A =
17,12,24,23,18,13,-13,-28,-12,46,21,21,2,-24,16,13
2,26,9,37,11,-27,-34,2,-23,20,46,28,-38,-27,39,-7
9,27,5,32,-1,-19,-27,0,-19,9,29,24,-27,-8,30,-8
5,-1,21,0,-15,5,-4,-17,3,-1,-10,-4,4,0,-16,-20
-30,-20,3,-12,-16,-23,-11,4,-3,-19,3,-5,-17,-16,-16,-27
-32,-28,-1,-28,2,-15,9,17,14,-24,-4,-29,-9,-15,-23,-17
27,13,-28,-1,-29,20,9,-6,-3,-17,-38,7,26,51,-3,13
13,8,18,4,-31,9,7,2,15,-20,-17,4,16,35,-15,-24
-68,-49,37,-36,14,-31,23,52,44,-34,26,-36,-18,-35,-35,-46
-5,25,39,46,23,-33,-42,-3,-22,38,71,32,-50,-54,41,-19
-2,-15,-9,-12,9,7,-8,-33,-16,19,-12,-13,1,-28,-10,13
4,9,20,14,-6,-2,-5,2,3,3,12,13,-2,3,4,-13
20,7,7,6,2,20,2,-22,-3,21,-9,6,17,3,0,13
Rows and columns are counted from 1.
(1, 1)	17
(13, 11)	-9
(9, 14)	-35
(10, 8)	-3
(1, 11)	21
(3, 8)	0
(7, 12)	7
(1, 13)	2
(9, 16)	-46
(7, 14)	51
(10, 12)	32
(11, 12)	-13
(6, 7)	9
(1, 7)	-13
(9, 11)	26
(10, 1)	-5
(11, 2)	-15
(2, 16)	-7
(9, 2)	-49
(1, 16)	13
(13, 15)	0
(4, 13)	4
(13, 7)	2
(8, 14)	35
(3, 5)	-1
(1, 4)	23
(6, 4)	-28
(5, 11)	3
(3, 14)	-8
(5, 7)	-11
(4, 10)	-1
(4, 15)	-16
(3, 7)	-27
(13, 6)	20
(4, 7)	-4

B =
[[ 0.08  0.03  0.02 -0.11  0.02 -0.02  0.07  0.13]
 [-0.13  0.15  0.05 -0.06 -0.13 -0.12 -0.10  0.15]
 [ 0.04 -0.01  0.24 -0.03  0.00  0.15  0.03  0.09]
 [ 0.24 -0.05 -0.05 -0.21  0.26  0.16 -0.07 -0.04]]
Rows and columns are counted from 1.
(1, 1)	0.08
(3, 1)	0.04
(2, 3)	0.05
(4, 2)	-0.05
(3, 8)	0.09
(4, 4)	-0.21
(2, 4)	-0.06
(1, 7)	0.07
(4, 3)	-0.05
(3, 7)	0.03
(1, 2)	0.03
(4, 7)	-0.07
(3, 5)	0.00
(1, 6)	-0.02
(2, 1)	-0.13
(1, 4)	-0.11
(4, 8)	-0.04
(2, 7)	-0.10
(1, 5)	0.02

x =
[[ 0.085  0.078  0.079 -0.142  0.103  0.018  0.153 -0.102  0.155 -0.030
   0.083  0.011  0.001 -0.013]
 [-0.060  0.009 -0.155  0.052 -0.096 -0.017 -0.023  0.066  0.077  0.173
   0.000 -0.204 -0.112 -0.085]
 [-0.093  0.011 -0.062 -0.106 -0.057 -0.017  0.063 -0.080  0.128 -0.007
   0.148  0.088  0.022 -0.079]
 [-0.005  0.084 -0.003  0.024 -0.061  0.125  0.071 -0.007  0.155  0.187
   0.019 -0.053 -0.128  0.042]
 [-0.119 -0.198 -0.038  0.007 -0.140  0.137  0.027 -0.086 -0.078  0.145
  -0.078  0.115  0.161  0.132]
 [-0.018 -0.125  0.075  0.071  0.096 -0.094 -0.139  0.119 -0.046  0.144
  -0.012 -0.061 -0.157 -0.056]
 [ 0.085  0.052 -0.029  0.207  0.080 -0.002  0.030  0.152 -0.031  0.150
  -0.186 -0.138 -0.067  0.060]]
Indices start at 1.
row 1 col 1 = 0.085
row 1 col 6 = 0.018
row 6 col 13 = -0.157
row 2 col 6 = -0.017
row 5 col 14 = 0.132
row 2 col 11 = 0.000
row 4 col 10 = 0.187
row 5 col 11 = -0.078
row 4 col 3 = -0.003
row 1 col 5 = 0.103
row 1 col 14 = -0.013
row 3 col 8 = -0.080
row 1 col 11 = 0.083
row 5 col 2 = -0.198
row 1 col 13 = 0.001
row 2 col 5 = -0.096
row 5 col 7 = 0.027
row 2 col 7 = -0.023
row 6 col 12 = -0.061
row 1 col 10 = -0.030
row 4 col 6 = 0.125
row 7 col 9 = -0.031
row 6 col 3 = 0.075
row 6 col 4 = 0.071
row 6 col 1 = -0.018
row 5 col 8 = -0.086
row 3 col 6 = -0.017
row 3 col 13 = 0.022
row 3 col 10 = -0.007
row 1 col 9 = 0.155
row 5 col 5 = -0.140
row 7 col 3 = -0.029

W =
[[9094 4946 4851 5122 5705 4638 3606 5038 4108]
 [5182 5680 7391 4196 4040 4502 5919 6203 5551]
 [5289 3150 4831 4997 3028 4106 2843 2137 2251]
 [4418 2678 5181 4988 3018 4151 2689 2686 2397]
 [6264 5203 7516 4284 3963 4289 5413 6161 5407]
 [4979 3354 4406 4661 3350 4187 2713 2114 2171]
 [7343 4367 7207 3711 4283 3859 4127 5386 4964]]
Rows and columns are counted from 1.
(1, 1): 9094
(3, 8): 2137
(1, 5): 5705
(4, 6): 4151
(5, 7): 5413
(6, 1): 4979
(6, 7): 2713
(3, 9): 2251
(5, 4): 4284
(5, 1): 6264
(6, 2): 3354
(5, 8): 6161
(2, 2): 5680
(1, 8): 5038
(2, 1): 5182
(3, 7): 2843
(2, 5): 4040
(2, 3): 7391
(7, 9): 4964
(6, 3): 4406
(5, 2): 5203
(7, 1): 7343
(6, 5): 3350
(1, 2): 4946
(4, 7): 2689
(7, 3): 7207
(3, 1): 5289
(7, 6): 3859
